Rotation paths and how fast each direction turns (degrees each step)
Each turn is a multiple of 5 degrees from 10 to 175, or 0.
Each row of a path follows its step; steps can be skipped.

step 0: [ 55   5 -12 -57   4 -42  -6 -50 -51   6 -30  44  -4  17 -38 -60  23  37
 -37   7   1 -11 -39  12  14   6 -28  12  16  10  22  27  50 -32  24 -20
   1 -51  -5  -1  -7 -23 -26   0  37 -68  32 -18 -25  12  -5  -5 -20  -9
  10  16]
step 1: [ 17 -22 -18 -35  29  17  -9 -37 -91   0  -3  25  39  42  19 -11  -5 -15
  -4  -4  18  80 -26  -3  -5   7   0  18   5   4  13 -45   3  64  47   1
  -8   4  21  10 -31  20  19 -50  45  19  28  -2  -5  27 -28  26   6 -29
  15 -30]
step 4: [-10 -43 -40 -32 -27   0   4 -51 -30   1   6 -15  36 -14 -11  15 -31 -10
  11  -1  58   3  26 -33   8   3 -40  39 -25 -35 -36  29   5 -10  65 -35
  21  36   3 -24 -26   1  13 -45   7 -15  17   2 -24 -11 -12  76 -20  21
 -51 -35]
step 12: [ 38   7   1 -37  47 -18  40 -32   7  28 -12  24  41 -25   3  14   0 -14
 -10  55  49  58 -10 -25  52 -37 -74  -7 -15  18  -8  -7 -16  27  49   1
  28 -25   6  -8 -29  18 -18   1 -10 -21  14 -30 -43  -8  15  47 -15   6
 -48   6]
step 13: [  4  -8 -28  -6   5  31 -11  -4 -19  -3 -16 -43  -9  -8 -11  33  41   9
  23 -26  45 -22   6 -11  16  -9 -20 -28  -3  21  -7 -24  59  16  67   8
  17  15  -7  56 -20  11 -17 -86 -19 -57  30   9 -31  26 -29  52 -11  32
  12 -28]
step 14: [-39 -61 -27 -23 -58  49  10 -52  11  38  -5  -9 -15  16 -29 -16   5   4
 -21  -4   3  23  -2  -2  -1 -21 -49  17  -6 -12 -35  42  12  -1  10  10
  56  -2 -29  -8  -9  43  27  -9  -7 -12 -11 -55 -15   6 -31  53 -59 -24
  53  -1]
step 17: [ 41  -2  -7 -18  -8 -33   4   4 -47  58  16  42  32   1 -26 -47  19  20
 -63  29   9  24 -16 -18   3   5 -16  58  26  28   1 -35  43   9  23  21
  36 -34  13  16 -56  12 -12 -12 -15  20   6 -68 -10  22 -18  20 -44 -31
   2  -6]
step 19: [ -7 -49 -71 -23  12  -5  61 -47 -11  -8 -12 -29   5  35 -47  15  19  64
   3  -2  19   7 -13 -24  15   7 -14  49  22  -5 -30   2   7 -44  66 -12
  23  34   0 -13  25  -4   8 -39  -1  -9  10  -5 -17  17  -6  41 -42  50
  -9  16]
[  3  -5   1 -12  -4  -8  10  -4  11  -8  -2  -5  17  11  -8  -3  16   7
  17  -3 -10   2   1   3  -9   5  -5  -6  -1   8   4   8   1  -4   3   0
  -2   4 -16   9  -5 -12   1  -8  -5   9   2   3  -5  -5 -10 -16  -7  -6
  15  11] => 135
[ 10  16 -11   2  10   1   1   4   6  -3  -7   1  -3  -7   0  11   9  -3
   4   5  23   5  -8   4  -7  -8  10   5   2   7   1   1   1   7  -5  -6
   9 -18  -5   7   0   5  -1  -7  -6  23  -7  -7   4   6 -16   0   6  -3
  -4   4] => 70
[ -4 -13  12   1  -1   0   6  -9   7   2 -15  14  -2   6 -14  -7  -6  -3
 -13  16   1 -14 -18  -2   3  -7   5  10  -3   4  -3  -2   1  -5  -9   4
  -2   1  -5   8  17   9   1  -6   0   3   4 -10  -2   9   6  -8  -9 -15
   3  -3] => 130
[  3   4  -8  -3  -1   0  11   6 -10   5   6   9   9  15  -3  -3   5   2
  -2  -2  -5   0  -8 -13   9  14   4  13   5  -1  -7  -6   2   6  -3 -15
   8   2  26   5  -2  -8   2   5   9   7  -4   0   4   4   3 -22  12   1
   3  -2] => 45
[ 16  20  10   8  -6  -7   1   4   5   4 -10  -4  -1   0  -1   4  16 -14
  -8   3   0  -9 -13  -3  -9  -1  -1  -9  -6   9  -1  -6   6  -6  -6   7
  -4   1  13 -18 -10  -9  -6   2   7 -13   8  -2 -11   4  -3  -3  -6   7
   6   2] => 145
[ -2   1  -5   4 -10 -10  -5  -2   2  -9  -2  -9   8  -5  10   4  11   1
   7  15  16  -1  -4  -1  14 -14 -20   0   0  -3 -12   2  -5  -6  -1  13
   4  20   5  10   5   0  11  -2  -3   1  -1  -4   7  -1   5 -10   4  13
  -7  -6] => 45
[ -3   6  -5   5  -1 -13  -9   6  -6  -1 -20  10  -5  14   5 -15   5   9
  -1  10 -10  13  -3   3   3  -3   7   5  11  -3  11  -4  -1   4   3   3
  -4   3  -7  -6   5 -17  -3   3  -1   8  -9   7   7  10  -1   8 -14  16
  -4  -5] => 40
